(in the rows, 128 means zero)
Named turns come first, each shown by rows before and after it. Which turns, in which order, take the first row of each pair that follows to the second? Write the first one first, as in the answered first pair.
K_24 (before |-> after):
[122 147 124 148 122 168  76 123 123  83 121 116 127 145 117] |-> [147 143 105 148 125 109 137 108 115 133  99 117 124 185 141]
[130  99 157 149 140 113 110 163  95 129 142 102 108 102 112] |-> [148 129 102 109 149 115  64 135 106 132 111 154 160 123 130]
[135 134 117 121 139 143  68 121 124  98 120 154 152 131 123] |-> [145 120 129 143 140  76 160 121 118 150 120 116 118 161 128]
K_615 (before |-> after):
[149 145 112 128  90 140  72 145 119  89 116 129 123 121 102] |-> [139 135 116 122 100 157  70 149 119  80 135 129 123 112 101]
[144 115 121 166 118  80 140 133 140 124 138 121 105 173 126] |-> [134  97 120 163 134  99 140 150 146 108 166 121 103 167 129]
[142 191  98 115 138 139  88 128 173 134 121 150 134 194 156] |-> [149 182  95 128 131 136  81 138 176 131 135 145 126 188 151]
K_970 (before |-> after):
[117  90 167 149 135 133 100 126 122 122 129 105  80 102 104] |-> [120  96 146 116 136 108 136  90 113 163  87 117  91 116 126]
[146 127 101 153 145 122 109 156 160 103 172 129 124 165 148] |-> [150 139 138 177  95  97 144 152 135 121 143 106 106 158 122]
[121 130 111  88 123 158 118 107 122 144 126 144 156 129 133] |-> [118 129 130 120 114 160  94 130 125 113 155 137 141 120 114]
Pairs:
(2 to 3 turns a pair)
[127 175 109  73 101 143 108  86 126 142 104 130 155  98 130] |-> [139 136  97  88 172 125 128 117 160 125 171 114 138 162 163] => K_970 K_24 K_970
[ 93 109 127  66 179 183 135 116 142 123 123 110 135  99 142] |-> [126 139 119  84 144 111 177  82 121 182  82 122 136 139 141] => K_24 K_615
[119 115 160 102 123 157 165 180 102  85 136 100  95  81 117] |-> [139 128 118  54 128 124 190 143  94 138  84 120 123 108 140] => K_970 K_24 K_24
[130 142 135  98 132 125 196  83  93 146  60 104 144 144 154] |-> [135 113 132 106 177 115 203 111 115 136 112  98 131 177 179] => K_970 K_24 K_615
[100  91 126 106 183 142 142 131 145 133 150 112 134 137 144] |-> [ 99 129 126 105 143 174  94 124 141 106 121 137 151  88 112] => K_970 K_970 K_24
[118  96 138 143 190 160 128 172 136 103 199  90 107 145 159] |-> [132 136 162 198 124 117 101 168 121  84 185  96  90 137 112] => K_24 K_970
[117 150 126 112 129 165  73 126 111 116 120 139 155  97 105] |-> [137 145  90  88 154 138  96 112 125 145 128 151 164 137 136] => K_970 K_24 K_970
[150 152 128 157  72  55 169 109 101 170  83 138 105 144 125] |-> [120 144 124  95  76 118 150  82  89 174  55 137 136  84 123] => K_24 K_970
[125 165 142 172  66 108  79 147 129 113 121 156 122 115  88] |-> [141 155 106  97 102  87 145  97 126 180  80 168 152 145 138] => K_24 K_24 K_970
[ 96  93 125 163 149 114 129 199 159  84 190  54  77 141 144] |-> [140 159  86 128  68  48 166 119 118 175  53  99 110 150 135] => K_24 K_970 K_970
[124 128 153 162 144 173  62 170 158  53 195 144 147 120 119] |-> [ 93 107 214 173 114 156 161 165 118  93 182  89 112  77  96] => K_970 K_615 K_615
[148 133  99 111 150  94 157 106 138 168 105 140 137 162 157] |-> [130 107 144 143 135  98 193 137 114 155 137  98  99 137 137] => K_24 K_24 K_24
[107  71 156 113 188 133 174 155 130 154 160  89 126 130 155] |-> [109 120 171 113 103 106 177 120 100 185  75 104 137  96 115] => K_24 K_970 K_970
[109 121 124  67 139 153 156  79 128 157 106 117 158 122 158] |-> [112 150 151 170  87 141  81 123 130  88 146 109 124 118 110] => K_615 K_970 K_970
[101  90 146 108 173 138 142 106 123  95 140 100  97 111 154] |-> [121 124 105  90 163 135  95  86 134  85 116 143 131 119 157] => K_970 K_24
[165 141 130 192 114  50 174 142 132 147 133 126  89 194 136] |-> [152 119 126 186 161 120  94 173 162  82 203 134 100 178 140] => K_970 K_970 K_24
[108 115 115 130 103 150  81 110 114  98 128 107 105  80 126] |-> [138 103 104 148 128  90 142 119 116 131 149  99  91 145 154] => K_24 K_970 K_24
[134 151 121 153  81  87 122 123 104 143 108 148 123 133 107] |-> [135 116 113 152 122  79 147 148 119 142 147 135 111 179 127] => K_970 K_970 K_24
[126 129 118  90 127 103 156  96 118 165 103 134 143 141 148] |-> [119 138 124 127 128 156  78 140 137  95 145 148 140 101 121] => K_24 K_24 K_970
[123  93 197 167 152  85 169 137 128 109 185 123  69 146 101] |-> [148 163 141 151  96  74  89  82 128 113  92 204 123 138  80] => K_24 K_970 K_24
[153 138  50 111 124  79 125 111 125 157 142 170 143 188 127] |-> [125 123  79 164 124 121  69 156 132  85 198 147 111 154  96] => K_970 K_24 K_24
[133 172 124 173 165  97 138 121 103 118 153 124 105 184 129] |-> [103 187 131 155 128 145  85 111  93  93 128 132 121 113  92] => K_24 K_970 K_24
[106 166 112 135  95 134 104 119 120 151  83 141 141  94 110] |-> [131 147 105 157 116  81 156 124 122 182 109 129 127 152 136] => K_970 K_970 K_24
[162 136 157 161 124  53 148 135 105 142 124 108 136 119 113] |-> [178 156 125 143 134  64 125 118 114 142 103 141 156 142 126] => K_24 K_24
[108  94 159 114 140 146 200 144 125 160 125  81 126 102 141] |-> [108 132 157 134 105 190 106 148 127 103 134 110 144  60 101] => K_24 K_970
[ 89 117 115  84 155 165 143 100 126 143 113 144 142 114 149] |-> [134 138  95 103 156 118 145  97 140 149 105 152 139 168 160] => K_970 K_24
[115 124 131 144 112 171  52 145 140  97 166 103 155 115 130] |-> [111 109 160 172 106 134 125 153 119 115 172  63 117 126 123] => K_24 K_24
[ 97 124 153 115 172  92 141  93 131 156 129 122 141 193 172] |-> [ 81 148 152 107 149 151  66  92 123 120 104 145 169 127 142] => K_24 K_970 K_24
[145 145 178 177 100 150  87 135 129  78 136 132 106 115 100] |-> [129  91 187 125 142 119 191 124 117 143 144 102  84 124 139] => K_970 K_970 K_24
[137 153 123 170  79  99 131 144 137 142 135 130 107 147 119] |-> [127 161 112 121  72 106 136 123 134 164 108 142 126 133 126] => K_24 K_970
[158 142  87 151 133  89 109 118 151 114 135 149 143 190 143] |-> [120 105 163 150 120  97 191 132 116 137 146  87  98 135 119] => K_24 K_615 K_970
[ 84 177 126 151 125 124 111 145 109  82 126 132 109 102 114] |-> [ 91 159 114  97 147  99 179 110 111 136  97 136 124 144 143] => K_24 K_24 K_970
[183 148 114 199 111  96 106 166 127 144 141  78 126 150 116] |-> [189 155  98 183 110  94  86 152 131 154 127  99 139 166 121] => K_24 K_24
[141 132 132 166 121  82 140 145 115 125 125 122 103 156 121] |-> [117 129 144 185 115 116 114 160 118  99 135 108 105 135 108] => K_24 K_24 K_24
[124 160 113 126 118 125  98 109 121 132  93 149 154 129 130] |-> [ 95 111 163 132 151 147 148 141 121 131 147 101 119 108 125] => K_24 K_970 K_24
[136 140  90 149 142  87 156  90 149 144  90 175 123 162 149] |-> [124 118 113 169 157 152  92 134 164  75 152 159 115 140 129] => K_970 K_24 K_24
[112 112 166 180 102 110 141 152 133 112 164  95  79 123 112] |-> [110 124 151 164 114 159  68 155 148  78 160 119 112 110 109] => K_24 K_24 K_24
[130 144 138 167 105 134  87 153 130  91 153 133 118 126  92] |-> [121 120 108  72 144 132 159 105 130 162 101 141 148 139 143] => K_615 K_970 K_970
[101  81 120 134 179 149 103 165 161  99 196 103 126 149 142] |-> [121 110 134 192 129 114 107 174 145  95 183  94 101 160 100] => K_24 K_970
[110 159 155 199  97 160  61 153 124  52 149 113 118  83  87] |-> [163 155  59 108 154  88 137  85 140 166  78 171 166 198 172] => K_615 K_24
[ 97 162 173 152  89 153 106 122  89 139 145  79  97  84  81] |-> [ 99 166 111  63 124 160 121  74 101 190  89 123 144 103 123] => K_970 K_24 K_24
[138 108  99 131 168 144 127 142 128 109 120 108 132 145 166] |-> [144 144 112 170 117 122 111 137 115 107  96 108 121 141 134] => K_970 K_24 K_970
[112 124 114 113 152 163 122  99 137 139 127 138 144 132 139] |-> [120 150 120 140 107 151 123 107 133 140  97 142 136 109 112] => K_970 K_970 K_24
[134 141  84 105 154 109 118 103 146 152 101 159 159 193 169] |-> [140 154  95 114 128  92 141  91 128 168  86 156 151 186 153] => K_970 K_970 K_970
[129 161 127 143 106  95  93 128 125 112 106 157 131 132  96] |-> [111 116 158 143 143 117 113 159 135  97 158 115 114 123 103] => K_24 K_615 K_615
